Each named turn below is shown by a few rows before and after it. Which turns, in which order, take the first row of each later pair to the second? The first pair is answered.
L (before |-> after):
[-0.45 -0.40  1.67 -3.62 -2.28 -1.20  1.60  0.27  1.59 -0.61  2.98 -3.53
 -1.69  1.08  0.02 -2.36 -0.14] |-> [ 0.39  1.13 -1.77 -1.35 -0.52  0.03 -0.12 -1.73  4.47 -0.47  2.78 -0.33
 -2.94  3.32  1.23  0.99  0.13]
[ 0.46  0.31 -0.15 -0.38  1.71  0.27 -0.37 -0.63  2.32  0.66  1.52  1.85
 -0.70  0.19  1.24  1.87  0.78] |-> [ 0.73  1.59 -0.07  0.81 -1.01  0.89 -1.80 -0.88 -0.16  0.73 -2.25  1.49
  1.63  0.63  0.83  0.82  0.68]
[-1.09 -0.14  3.01 -1.71  0.97  0.35 -0.01  0.62  0.78  0.93  1.19 -2.36
 -1.10  1.39  0.10 -0.67  0.01] |-> [-0.56  1.01  1.04 -0.35  1.77  1.13 -0.96 -0.48  2.15  1.28  0.92 -0.57
 -1.68  2.76  0.68  1.19  0.08]
N (before |-> after):
[-0.32 -1.08  1.02 -0.03 -0.31 -0.11  0.27  0.75 -1.35  0.39 -0.43  1.14
  0.99 -0.73 -0.06 -0.57  0.55] |-> [-0.18 -0.19 -0.50  0.56 -0.37  0.65 -0.79 -0.27 -0.67  0.22 -1.05  1.80
  0.73  0.85  0.55  0.50  0.46]
[-1.06  1.44 -0.13 -0.99 -0.28 -0.83  0.82  0.97 -1.11 -0.53 -0.10  0.68
  2.48 -1.54 -2.57 -0.32  2.67] |-> [-0.55  2.53 -1.87 -0.07 -0.37  0.14 -0.30 -0.21 -0.21 -0.64 -0.85  1.49
  2.19  0.09 -1.84  0.98  2.64]
[ 0.19  0.45 -0.68  1.04 -0.45  0.20 -1.13  0.39 -0.52  0.98 -0.96  1.37
  0.64 -0.28 -0.08  0.12 -0.26] |-> [ 0.08  0.50 -1.27 -0.50 -1.30  0.61 -1.12 -0.26 -0.27  0.03 -0.11 -0.48
  0.04  1.43  0.59 -0.17 -0.43]
[-0.51 -0.04 -1.12 -3.19 -1.88  1.23 -1.55 -1.01  1.60 -2.18 -1.21 -2.20
 -0.38  3.81  1.88  0.03 -1.74] |-> [-1.18 -2.31  3.27 -3.35 -0.73 -1.01  0.97  2.07 -0.69 -0.95 -0.86 -1.92
  0.91 -1.82 -0.43 -2.55 -1.66]
D (before |-> after):
[ 0.51 -1.09  0.40 -1.83  0.80  2.08  1.36  2.15 -0.81  2.87 -1.18  2.02
  1.40 -0.67 -1.03 -1.34  0.05] |-> [ 0.85 -0.23 -1.96 -1.55  1.30  2.98  0.49  0.81  1.11  2.52 -0.47  2.80
  0.07  1.57  0.04  0.53  0.17]
[ 0.54  0.10 -1.52 -2.23 -0.61  0.47  0.42  0.16  0.91  0.79  2.19 -1.24
 -3.18  1.29  1.90 -0.61  0.34] |-> [ 0.23 -0.44  0.22 -2.74 -1.80  0.08  0.95  1.03 -1.13  0.89  1.10 -2.35
 -1.80 -0.09  1.04 -2.34  0.38]
[ 1.76  2.16 -2.42  1.37 -3.00  1.69 -2.86 -2.06  0.27 -0.25 -2.90  0.46
  0.62  2.93 -0.10 -0.36 -0.47] |-> [ 0.99 -0.68  2.61  1.54 -0.49 -1.00  0.30  1.65 -1.49  1.46 -1.62  1.76
  1.53 -3.96 -2.63 -2.47 -0.45]
[ 0.53  0.32 -0.29  1.02  1.63 -0.52 -0.59 -0.04  2.02 -0.93  1.09  2.20
 -1.33 -0.40  0.56 -0.48 -0.56] |-> [ 0.64  1.13 -0.30  0.33 -1.65  0.25 -1.67 -0.67 -0.12 -1.65 -1.29 -0.24
  0.20  1.48  0.65 -1.97 -0.80]
M (before |-> after):
[-1.64 -1.22  1.35 -1.97 -1.49  0.06 -0.07  0.06 -0.99 -0.41 -0.62 -1.82
  1.95  0.72  1.27 -1.92 -0.38] |-> [-1.42 -0.74  0.19 -2.04 -1.53  0.58 -0.62 -0.66 -0.25 -0.79 -0.42 -1.68
  1.26  2.18  1.94 -1.07 -0.42]
[-0.81 -1.68  1.40 -2.22  0.07 -0.88  1.66  0.68 -0.72  0.31  1.00 -1.92
 -0.28 -1.36 -1.05 -2.08  0.32] |-> [-0.56 -0.51  0.80 -1.52 -1.96 -0.11  0.18 -0.06 -1.95  0.23 -1.63 -2.34
  1.04 -0.15 -0.99 -2.31  0.26]
[ 0.30 -1.31  1.39 -0.61  2.49 -1.65  1.74  1.39  1.39  1.24  3.29 -0.39
  0.25 -3.16 -0.71 -0.02 -0.16] |-> [ 0.39 -0.19  2.06  0.64 -0.57 -1.24  0.49  1.42 -1.91  1.50 -1.27 -0.84
  3.18 -3.16 -1.55 -1.64 -0.32]
[-1.02 -0.31 -0.81  2.43  2.21  1.27 -0.60 -0.18  2.19 -0.32 -0.94  2.64
  0.43 -0.78  1.11  0.99  1.02] |-> [-1.21 -0.80  0.01  2.38  2.37  0.95 -0.12  0.53  1.91 -0.10 -0.70  2.72
  0.76 -1.81  0.78  0.51  1.01]
Then:
Each pair is two turns apart.
[ 0.15 -0.89  0.21  2.22 -0.25 -0.22 -1.05 -0.30 -1.06 -0.62 -1.96  2.19
  0.71 -0.77  0.65  1.68  2.23] |-> [-0.38 -2.31  2.07 -0.11 -0.86 -0.95  0.43  0.84 -2.08 -1.13 -0.46 -0.50
  0.70 -1.77  0.23 -0.31  2.00]
N, D
[ 0.92 -1.53  0.59  0.93  4.72 -2.00  1.99  1.51  0.39 -0.05  2.70  3.41
 -2.37 -1.55 -1.39 -0.60  0.08] |-> [ 1.63  1.71 -1.48  3.03 -0.82  0.35 -1.87 -0.57 -3.04 -0.52 -4.43  2.51
  1.16  2.24 -1.13 -1.53 -0.01]
L, D
[-0.95  1.55 -2.36 -2.16  0.49  2.26  1.11 -0.27  1.86 -0.06  3.21 -1.07
 -2.09  0.78  0.03  2.94 -0.20] |-> [-0.94  1.96 -2.64 -2.42 -0.92  2.65  0.64 -0.62  1.14 -0.45  2.19 -2.20
 -1.58  1.85  0.12  2.40 -0.14]
M, D
[ 0.34  2.96 -1.43  3.14  0.82 -0.31 -0.57 -1.24  0.93  0.55 -3.44  3.18
  1.04  1.38  0.68  2.06  0.67] |-> [-0.88  0.14  0.24 -2.90  1.02 -1.33  2.65 -0.45  2.11 -1.62  3.30 -2.75
 -1.98  2.05  1.36 -0.16  0.23]
N, M
[-0.35 -1.18  0.36 -1.67  1.13 -0.55  1.26  0.25  0.52 -0.05  2.56 -0.97
 -0.63 -0.64 -0.47 -0.69  0.29] |-> [-0.05 -0.73 -0.19  0.02  2.33 -0.70  0.86  0.09  1.24  0.74  1.87  1.46
 -0.42 -1.36 -0.64  0.55  0.35]
L, M
[-1.23  1.06  0.41  1.02 -1.29  0.00 -0.34  0.93 -1.67  0.34 -1.87 -2.35
  1.41  0.82 -0.02 -0.70 -0.67] |-> [-1.15  0.61 -1.15  0.89  1.85 -0.09  0.27  0.20  1.77  0.29  1.59 -0.66
 -1.36  1.36  0.92  1.79 -0.55]
L, L
[ 0.25  0.96  1.70 -1.37  0.29 -0.29 -0.34 -0.18 -1.83  1.77  0.65 -2.04
  1.41  1.34 -1.53 -2.19  0.60] |-> [ 0.33  0.23  1.98 -0.89  2.44 -0.99  0.43  0.36 -0.63  2.23  2.08 -0.35
  0.62 -0.13 -1.64 -1.20  0.68]
M, D
[-0.66 -1.39 -0.25 -1.16 -1.07  0.54  1.56 -0.94 -3.17 -1.47  2.74 -1.63
 -0.41 -1.72 -3.29 -2.81  3.78] |-> [-0.50 -0.31 -2.27 -1.34 -2.30  1.68  0.36 -2.49 -2.51 -2.32  2.05 -2.30
 -0.78  1.13 -2.31 -1.91  3.67]
D, D
[-0.49 -2.59  0.46 -1.33  1.30  0.73 -0.13  2.46 -0.66 -0.74  0.57  1.46
  1.06 -1.46 -1.14  0.97 -1.42] |-> [-0.56 -2.87  0.52 -1.69  1.25  0.63 -0.01  2.47 -0.67 -0.99  0.80  0.89
  0.93 -1.24 -1.08  0.82 -1.45]
M, L
[-0.10  3.59  0.11  1.75 -2.90  2.05 -2.31 -0.94 -0.57 -0.19 -3.67  0.99
  2.17  2.35  0.56 -0.54  0.14] |-> [ 0.06  3.58 -1.38  2.33 -0.57  2.14 -2.35 -1.58  2.02 -0.11 -1.68  2.96
  0.27  2.79  1.31  1.67  0.36]
D, N
[ 1.62 -0.21  1.26 -0.96 -4.35 -0.28  0.05  1.25 -1.99 -1.04 -0.61 -3.55
  0.17  1.68 -0.18 -1.35 -0.52] |-> [ 1.74 -0.33 -0.43 -1.58 -3.00  0.11  0.06  0.30  0.54 -1.55  1.85 -3.44
 -1.86  3.31  0.84  0.26 -0.45]
M, L
[-0.72  0.36  1.50 -0.29 -3.29 -0.56 -0.95  0.42 -3.08 -0.31 -2.05 -1.85
  2.22 -0.24 -1.04 -1.46 -0.66] |-> [-0.91 -0.19  0.70 -2.45 -2.98 -0.36 -0.47 -0.29 -1.54 -1.37  0.79 -3.73
  0.27  1.58  0.11 -1.02 -0.77]
M, L
[-0.88 -0.60  0.13 -1.64  2.98 -1.58 -0.18 -0.45  1.60 -0.80  2.95 -0.40
 -1.61 -0.13  1.19  1.09  0.00] |-> [-0.49  0.25 -0.81  0.23  3.50 -1.21 -1.02 -0.82  2.04 -0.11  1.64  1.52
 -1.25 -0.09  1.26  2.22  0.16]
L, M
[-0.45 -1.48  0.83 -1.22  2.72  0.24  1.24  0.33  0.46 -0.22  3.75  0.18
 -2.59 -2.47 -0.58  0.00 -0.92] |-> [ 0.14  0.38 -2.02  0.64  2.48  1.67 -0.76 -1.49  1.84 -0.14  2.01  2.12
 -2.71  0.18  0.40  2.18 -0.75]
M, D
[-0.17 -1.05  1.45 -1.80 -1.41 -1.43  1.49  1.14 -1.14 -1.24  1.21 -1.44
 -0.01 -0.84 -0.22 -0.29 -0.36] |-> [ 0.67  0.77 -0.28  1.74 -1.14 -0.61 -0.57  0.26 -1.04 -0.13 -2.21  2.12
  1.11 -0.38 -0.16  1.58 -0.05]
N, M
[-2.06  1.52  0.19 -1.06 -0.61 -0.41  0.26  0.46 -1.14 -0.10 -0.16 -1.12
  1.08  1.38 -0.26 -2.10 -0.31] |-> [-1.71  1.32 -0.65  0.52  2.35 -0.62  0.39  0.46  1.02  0.57  0.89  1.91
 -0.20  0.46 -0.11  0.12  0.01]
D, N
[-0.61  0.50 -0.28 -0.91  2.28  0.98  0.70 -0.44  1.86 -1.76  1.42  1.93
 -1.64  1.03  0.92  1.24  0.38] |-> [-0.81 -0.39  1.47 -0.68  2.80  0.04  1.53  0.78  1.05 -1.08  1.37  2.44
 -0.98 -1.22  0.08  0.39  0.40]
N, N
[-0.02  3.28 -2.11  3.16  1.08  1.20 -2.19 -4.35  1.13  0.37  0.09  0.30
 -2.18  2.32  0.70  3.33  0.22] |-> [ 0.10  3.54 -0.77  4.73  0.24  0.88 -2.57 -3.55 -1.05  1.39 -2.95  1.43
  0.01  0.54 -0.28  2.29  0.22]
M, L
[ 0.28  2.06 -1.57 -0.77  3.90 -0.02 -0.23 -1.98  3.01 -0.63  4.04  1.82
 -3.81  1.87  1.17  3.72  0.12] |-> [ 0.70  2.96 -0.64  3.00  4.09 -0.23 -1.28 -1.08  1.17  1.27 -0.28  5.52
 -1.22 -0.99 -0.42  3.86  0.32]
M, L
[-2.95  0.54 -1.20 -1.08  1.26  1.03 -1.79  0.44  1.52 -2.08 -3.09 -0.61
 -1.42  1.24  2.33  1.13  1.02] |-> [-3.41 -0.91  1.51 -1.08  2.71 -0.55 -0.13  2.54  0.78 -1.27 -2.13  0.05
 -1.00 -2.40  1.02  0.02  1.06]
L, D
[ 1.08  1.09  0.67  2.03  0.43  0.10 -0.67  0.30 -0.65  1.13 -2.89  2.71
  2.60 -2.32 -0.99 -0.15  0.50] |-> [ 0.56  0.55  0.95 -1.96 -2.80  0.55 -0.14 -0.24 -1.66 -0.98 -1.32 -3.00
  2.05  0.80 -0.17 -2.47  0.03]
N, L
[-0.20 -4.57  2.39 -1.07  3.98 -0.01  1.59  2.75 -0.40  0.63 -0.01 -0.51
 -0.43 -4.25  0.10 -1.12 -0.46] |-> [ 0.79 -0.62 -1.77  1.54 -0.39  2.95 -2.86 -0.45 -1.59  0.06 -6.31 -0.07
  1.79  1.29  1.40  0.10 -0.58]
N, D
[-0.18 -0.24 -0.23 -0.29 -2.80  1.41 -0.40 -0.28 -1.37 -0.84 -1.70 -0.30
  1.50  0.03 -0.21 -1.65 -0.52] |-> [-0.50 -1.27  0.69 -1.44 -2.29  0.77  0.66  0.43 -1.21 -1.04  0.03 -1.15
  0.80 -0.77 -0.34 -2.07 -0.60]
L, M
[-0.01 -0.56 -2.40 -1.19 -3.84  0.38 -0.72 -2.09  1.59 -2.78  0.55 -1.92
 -1.10  3.41  0.83 -1.08 -0.76] |-> [-0.11 -1.13  0.66 -0.08 -4.85 -0.67 -0.15 -0.04 -1.80 -1.57 -2.32 -1.55
  1.74 -0.18 -1.16 -3.34 -0.73]
D, M
[-0.20  1.81 -1.74  0.35  2.39  0.85 -0.48 -2.64  0.04 -0.72  0.81  1.34
 -1.49  0.06  0.56  2.00 -0.77] |-> [-0.41  1.76  0.49 -0.02 -0.61  0.55 -0.56 -1.63 -3.58 -0.71 -2.14 -0.78
  1.09 -1.01 -0.54 -1.02 -0.99]
D, N
[-1.14 -0.80  1.02 -0.29 -0.67  0.98 -0.70 -0.60 -0.93 -1.38 -1.64 -1.91
 -0.55 -1.68  1.02 -1.12 -1.15] |-> [-0.66 -0.16 -0.50  1.50  1.11  1.18 -1.33 -1.21  0.89 -0.72 -1.68  0.90
 -1.18 -1.59  1.39  0.92 -0.85]
D, L
